128 stands for zero in the data rows.
Here is a table of points, one per row:
[136 146 115 120 131 114 148   0 157 137 115 135 130 133 141 135 118 131
  86 106 165 154 128 143 126   2 135 108 148 139 123 135 148 135 142 103
 139 116 125 129 118 120 130 128 130 119 138 142 121 121 121 148 126]
[125 149 147 113 179 133  59 118 128 139 132 135  85 140 129 161 107  48
 109 136 176 141 168 149 137 215 168 177 172  98  78 121 160 116 132 107
 154 131 130 132 106 145 112 126 129 136 159 139 154 130 140 129  84]
[142 137 127 139 107 106 107 128 148 119 146 129 151 148 141 131 141 144
 128 106 130 124 124 120 152 126 127 111 122 137 149 128 120   0 145 141
 137 138 121 151 122 133 135 138 143 112 143 131 148 146 117 132 143]
[ 90 144 157 125 174 126 202 121 134 121  73 106 111 134 134 143 158 132
 136 132 137   0 115  81 160 126 122  90 173 132 143  75 127 132 129 165
 145  94 144 156 118 161 132 162 119 126 121 133 143 130 129 148 112]
[129 126 140 109 130 126 117 139 130 146   0 173 132 131 110 100 125 109
 152 126 127 153  92 100 139 125 144 127 110 147 128 126 146 120 121 121
 129 138 138  96 135 124 140 113 146 172 143 134 140 138 154  99 157]
[151 126 135  98 137 117  97 130 154   0 106 109 125 123 127 150 123 148
 142  85 134 114 140 111 107 129 128 135 120 117 117 163 103 141 134 123
 124 135 137 154 133  98 134 131 125 133 131 136 121 137 137 118 133]
[125 131 131 137   0 124 134 137 147 131 136 131   0 126 132 127 132 127
 125 118 141 119 134 122 119 129 141 120 119 129 143 131 138 143 138 141
 132 138 125 120 124 144 120 138 130 155 119 140 144 139 121 128 137]
[142 133 155 128 125  96 151 149 154 163 127  90 159 123 145 129 143 137
 127 135 160 148 129 114 148 122 121 130 133   0 136 152 124 138 131 117
 131 134 140 119 138 124 131 119 135 147 109 145 136 138 137 146 160]
[148 139 123 145 142 142 147 150 100 124 123 127 139 129 131 125 120 110
 121 146 136 137 130 131 138 115 135 136 127 130 122 142 129 126 140 125
 139 125 130 132 133 107   0 141 140 130 121 136 123 121 130 159 150]
[139 116 144 134 164 115 134 143 118 140 128 111 118 142 123 143 133 159
 130 152 150 132 136 140 126 132 137 131 119 130 124 141 120 136 141 123
 134 128   0 125 127 130 132 133 120 160 130 136 121 130 126 135 153]
[114 138 141 114 138 132 130 140 157 140 144 136 116 127 125 141 134 123
 137 145 106 126 118 119 131 130 145 129 127 136 132 127 144 116 139 124
 141 129 149 127 107 140 136 120 141 151 120 154   0 149 164 132 131]
[133 148 148 169  93 126 106 170 104 113  63 137 161 107 176 170 105 139
  89 124 120 106 119 205 130 122 141 153 126 136 141  65 137 136 149  86
  71 113 136 110 152 150 162 161 147  92 103 134 107 114  90 195 127]
[111 155 145 121 155  86 125 143 188 146 155 128 163 176 114 141 132 162
 146 100 140 143 152 184 141 161 139 128  73 175 175 144 150 187 171 160
  99 120 154 162 118 181 104 139 145 119 135 196 168 150 162 120 178]
[154 136  69 128 124 112 117 169 213 163 131 114 163 130 118 150 123 129
 168 136 152 103 158 144  83  86 131 147 190 161 135 161 126 124  55 131
 106 111 123  94 161 121 115 100 121 137  75 118 139 145 116  96  77]
[103 122 132 122 121 108 128 110 140 126 121 157 105 134 151 140 127 120
 146 156 123 165 120 114 124 150   0 144 123 139 132 140 110 128 124 100
 125 120 127 139 141 158 116 146 122 114 134 134 124 125 127 125 101]
[153 155 133 136  99 185 121  98 125 171  74  57 126 129 101  85 115 165
 155 117 115 136 141 111 145 181 142 157 158 128 157 126 119 135 149 116
 139 127 128 180 164  90 133 195 107  58 122 143  92 130 113  82 109]
[125 112 129 136 132 101 149 139 104 129 142 122 140 131 108 127   0 120
 124 163 145 126 154 122 138 121 134 107 129 115 124 123  98 123 126 152
 124 131 134 139 124 139 129 140 121 151 137 139 131 129 139 114 141]
[152 131 153 141 143 113 149 127 102 124 150  58 118 159 211 141 101 115
 180 147 136 132  38 185 142 136 133 149 134 132 140 109 140 141 114 135
 165 151 128  97 111 124 127  68 135 135 168 156 139 121 106  83 130]
[123 134 124 145 122 135 122 128 131 123 150 145 130 128   0 149 126 133
 123 121 123 117   0 141 132 129 132 145 141 114 129 130 141 132 130 116
 135 131 125 124 152 146 130 141 145 119 122 122 141 129 138 129 119]
[122 139 117 130 123 135 161 137 136 131 126 124 133 129 138 129 128 130
 119 124 130 140 123 109 141 133 145 110   0 119 119 140 132 129 123 116
 122 125 123 122 127 124 127 131 135 123 145 121 133 141 115 134   0]
[119 134 135 123 147 158 130 137 114 142 135 140 122 132 138 127 129 127
 120   0 134 143 130 147 132 137 126 124 140 135 133 128   0 117 126 131
 140 127 134  93 128 143 126 116 123 146 126 132 122 127 136 136 119]
[122 134 124 125 148 131 144 135 143 128 125 113 122 124 129 131 139 134
   0 130  23 118 141 148 127 139 115 119 124 123 114 137 140 127 126 138
 126 122 131 110 130 127 121 120 130 132 120 127 129 125 117   0 151]
[ 86 123 112 128 139 135 131 112 107 125 112 110 104 126 121 130 116 129
 153 153  70 137 149 147 110 129 151 122 136  90 127 126 124 119 148 134
 125 129 102 185 177 161 111   0 134  88 118 134 137 133 143 153 122]
[126 121 120 116 126   0 127 128  19 137 129  16 131 123 101 129 158   9
 125 128 132 134 146 130 132 119 133 121 124 152 143 154 116 133 124 121
 111 138 137 130 144 124 138 145 131 118 118 108 122 132 151 135 135]
[126 131 130 133 132 121 132 130 143 115 144 131 126 129 130 121 120 140
 125 135 140 140 133  13 120 145 140 119 126 144 130 127 129 130 140 123
 132 133 123   0 113 136 131 114 131   0 132 137 132 134 142 144 149]
[131 129 136 114 127 107 110 142 116 169 121 114 142 133 144 127 135 173
 108 137  99 116 114  92   0 120 142 163 147 130 133 141 123 132 121 144
 133 145 146 154  82 134 125 146 145 149 190 114 140 131 121 165 112]
[146 120 124 135 118  96 128 117 152 124 135 149 133 139 118 113 145 131
 140 144 117 134 136 118 135 149 134 142 112 138 127 131 115 123 129 155
 139 139 135 123 143 134 141 128 127 143 124 148 130   0 116 136 108]
[137 136 149 125 137 140 127 138 124 131 136 121 129 133 122 130 131 135
 128 135  92 140 107 135 134 121 138 122 133 133 135 130 161 119 131 108
 134 131 146 111 148 135 129 134   0 158 137 137 146 137 159 167 131]
[  0 137 133 134 124 126 132 140 131 138 146 128 133 133 128 137 123 145
 114 117 131 127 133 132 136 133 119 154 132 143 128 129 147 126 139 132
 126 129 137 123 115   0 140 114 132 152 112 133 127 125 118 131 141]
[138 133 140 156 123  92 146 101  72 121 146 221 134 163 125 176 164 187
 170 145 126 127 177 167 108 127 150 121 139 107 143 124 131 137  84 128
 149 157 145 112 158 101 129 161 136 117 151  86 119 151 171  68 115]
[149 124 162 160 156 159  83  76  91 124 135 124 121 130  95 107 143 127
 147 157  99 128 173 132 143  80  93 198  90 120 126 140 124 130 134 232
 148 138 145  82 125 142 147 130 135 141  91 147 135 168  53 153 120]
[105 125 123 132 118 169 141 119 128 124 137 122 133 129 123 132 138 129
 115 123 136 150 144 125 134 134 138 143 101 134 130 120 144 130   0 128
 130 143 122 167 111 151 134 133 135 106 141 132 125 124 130 156 175]
[141 127 142 132 156 161 144  98 117 127 137 138 104 133 125 111 137 132
 150 128 131 122 117 123 135 158 135 107 150 126 130 144 126 113 131 130
   0 153 135 125 119 117 130 128 135 150 138 129 125 122 127 128 133]
[122 124   0 136 149 131 102 124 113 127 133 147 121 131 175 117 136 131
 127 136 118 114 108 132 133 151 130 132 135  98 145 128 136 144 125 175
 138 125 126 124 126 128 141 163 127 133 135 143 125 142 157 149 138]
[128 119 123 152 102 125 135 153 149 132  97 181 154 113 101  95 169  93
  95 188 198  99 114 158 144 126 137 145 123 137 127 144  51 145 151 136
 123 145 134 178  79 111 148  99  64  84 159 136 106 149  92 122 149]
[170 163  62 145 158 151 196 158 107 143 141 120 121 116 119 209 138 148
 145 137 152 164 161  85 135 141 139 163 119 161 111 145 136 126 156  79
 154 154 173 140 131 136 163 108 137 169 131 101 137 131  66 121 183]
[139 130 134 126 121 127 142 119 114 123 126 147 144 130 139 129 130 127
 131 125  67 150 119 139 125 146 131 111 146 128 127 129 136 128 132 112
 142 131 123 149   0 113 135 129 130 124   0 128 145 129 138 100 111]
[127 140 138 135  99 114 132 134 128 143 142 114 149 136 149 118 138 139
 152 127 115 133 120 135 142 126 128 106 137 145   0 134 126 142 136 151
 129 148 132 141 151 143 139 146 136 122 131 145 141 143 143 139 140]
[141 112 143 136 104 125 123 114 105 117 148 136 132 123 133 115 143 132
 141 148 124 155 119 116 126 140 141 133 130 136 127 128 117 122 125 125
 120   0 143 119 126 122 142 129 135 146 148 132 136 132 116 117 145]
[164 160 142 152  68 123 140 133  88 126 157 167 211 137 143 127 113  85
 118  65 120 102 143  75 158 144 105 155 161 111 149 127 198 168 146 161
 129 139  77 149 130 134 113  66 131 148 166 117 122 138 139 126 115]
[ 96 152 123 151 142 204 163 131 133 119 144 136 151 130 144 128 136  49
 152 124 165 154 136 149   7 127 128  76 107 115 137 122 152 112 151 156
 143 131 121 131 172 149 148 164 131 125  96  86 135 113 135 104 162]
[126 133 137 129 140 117 134 124 131 137 147 138 137   0 133 111 133 145
 150 119 130 121 133 145 136 136 134 126 126 145 143 129 145 122 134 127
 141 140 125 131 128 135 129 135 122 134 147 144 141 130 149 107 124]
[ 96 110 150 154 133 176  74 134 145 139 161 132 130 133 169 174 146 104
 130 163  89 133 126  61 169  20 160 157 125 137 149 133  86 152 144 100
 113 135 128 151 120 144 140 164 150 130 128 131 159 112 177  76 114]
[135   0 132 128 125 132 146 117 141 148 130 137 128 135 134 150 133 127
 134  87 132 121 132 124 132 131 130 132 123 132 125 131 164 127 141 124
 140 122 137 132 142 134 123 139 124 105 131 124 125 129 107 133 127]
[121 134 135 130 136 124 108 113 176 133 126 118 121 126 156 110 115 156
 131 137 130 130 118 149 153 154 132 141 123 142 131 157 123 144 127 151
 141 126 137 130 116 144 127 126 131 133 130   0 126 126 143 155 154]
[117 134 136 124 127 118   0 127 129 137 136 138 140 128 130 141 136 131
 139 127 117 135 124 101 140 142 134   0 136 128 144 132 126 149 117 118
 143 144 136 127 137 127 121 127 133 140 137 133 124 131   0 127 134]
[155 109 146 146 129 159 170 142 163 105 144 126 144 145 136 105 145 123
  85 181 115 175 147 147 141 166 137  96 187 178 169 163 115 148 122 133
 160 153 139 116 170 105 160 136 189 171 132 150 155 164 175 204  97]
[119 139 133   0 109 157 149 145 116  97 153 150 145 133 133 133 134 126
 134 135 121 134 125 144 151 118 138 151 136 128 135 112 115 122 139 146
 124 137 123 121 142 136 129 151 140 118 131 120 140 135  96 136 129]
[120 130 126 129 136 140 127 125 120 127 161 151 127 150 127   0 124 129
 144 129 120   6 143 148 123 127 129 147 114 125 128 153 141 128 129   0
 145 134 135 113 139 147 140 129 145 143 127 137 130 130 118 130 144]
[153 114 115 130 128 118 115 123 153 115 139 104 134 129  90  81 151 141
 126 140 142 137 140 114 123 127 113 132 112 134 122   0 114 138 136  95
 113 147 133 123 132 112 118 115 127 167 123 111 127 146 152 122 128]
[183 125 136 109 125 195  81 167  93 157 128 105  97 134 100 158 136 160
 108 129 188  88 148 155 135  87  52  72 107 136 119 138 159 130 137 136
 136 105 146 124 104  98 150  96 146 102 136 122 138  75 188 140 117]
Along one direction, these points spread out more than along any other. Take the direction at right angles to it along which they spread out most. Then take the direction at right angles to both along which they spread out most. Go by this last direction. How many in every 100 of the points above lie lower along it than each point below? Round to a whole number. More than half of the points above lie lower than the first one.
[129 126 140 109 130 126 117 139 130 146   0 173 132 131 110 100 125 109
 152 126 127 153  92 100 139 125 144 127 110 147 128 126 146 120 121 121
 129 138 138  96 135 124 140 113 146 172 143 134 140 138 154  99 157] 35
[125 112 129 136 132 101 149 139 104 129 142 122 140 131 108 127   0 120
 124 163 145 126 154 122 138 121 134 107 129 115 124 123  98 123 126 152
 124 131 134 139 124 139 129 140 121 151 137 139 131 129 139 114 141] 59
[151 126 135  98 137 117  97 130 154   0 106 109 125 123 127 150 123 148
 142  85 134 114 140 111 107 129 128 135 120 117 117 163 103 141 134 123
 124 135 137 154 133  98 134 131 125 133 131 136 121 137 137 118 133] 69
[170 163  62 145 158 151 196 158 107 143 141 120 121 116 119 209 138 148
 145 137 152 164 161  85 135 141 139 163 119 161 111 145 136 126 156  79
 154 154 173 140 131 136 163 108 137 169 131 101 137 131  66 121 183] 29
[152 131 153 141 143 113 149 127 102 124 150  58 118 159 211 141 101 115
 180 147 136 132  38 185 142 136 133 149 134 132 140 109 140 141 114 135
 165 151 128  97 111 124 127  68 135 135 168 156 139 121 106  83 130] 73
[126 121 120 116 126   0 127 128  19 137 129  16 131 123 101 129 158   9
 125 128 132 134 146 130 132 119 133 121 124 152 143 154 116 133 124 121
 111 138 137 130 144 124 138 145 131 118 118 108 122 132 151 135 135] 94
[146 120 124 135 118  96 128 117 152 124 135 149 133 139 118 113 145 131
 140 144 117 134 136 118 135 149 134 142 112 138 127 131 115 123 129 155
 139 139 135 123 143 134 141 128 127 143 124 148 130   0 116 136 108] 71
[ 90 144 157 125 174 126 202 121 134 121  73 106 111 134 134 143 158 132
 136 132 137   0 115  81 160 126 122  90 173 132 143  75 127 132 129 165
 145  94 144 156 118 161 132 162 119 126 121 133 143 130 129 148 112] 6
[135   0 132 128 125 132 146 117 141 148 130 137 128 135 134 150 133 127
 134  87 132 121 132 124 132 131 130 132 123 132 125 131 164 127 141 124
 140 122 137 132 142 134 123 139 124 105 131 124 125 129 107 133 127] 67
[136 146 115 120 131 114 148   0 157 137 115 135 130 133 141 135 118 131
  86 106 165 154 128 143 126   2 135 108 148 139 123 135 148 135 142 103
 139 116 125 129 118 120 130 128 130 119 138 142 121 121 121 148 126] 88
[133 148 148 169  93 126 106 170 104 113  63 137 161 107 176 170 105 139
  89 124 120 106 119 205 130 122 141 153 126 136 141  65 137 136 149  86
  71 113 136 110 152 150 162 161 147  92 103 134 107 114  90 195 127] 39
[153 155 133 136  99 185 121  98 125 171  74  57 126 129 101  85 115 165
 155 117 115 136 141 111 145 181 142 157 158 128 157 126 119 135 149 116
 139 127 128 180 164  90 133 195 107  58 122 143  92 130 113  82 109] 53
[138 133 140 156 123  92 146 101  72 121 146 221 134 163 125 176 164 187
 170 145 126 127 177 167 108 127 150 121 139 107 143 124 131 137  84 128
 149 157 145 112 158 101 129 161 136 117 151  86 119 151 171  68 115] 8
[122 139 117 130 123 135 161 137 136 131 126 124 133 129 138 129 128 130
 119 124 130 140 123 109 141 133 145 110   0 119 119 140 132 129 123 116
 122 125 123 122 127 124 127 131 135 123 145 121 133 141 115 134   0] 82
[183 125 136 109 125 195  81 167  93 157 128 105  97 134 100 158 136 160
 108 129 188  88 148 155 135  87  52  72 107 136 119 138 159 130 137 136
 136 105 146 124 104  98 150  96 146 102 136 122 138  75 188 140 117] 84
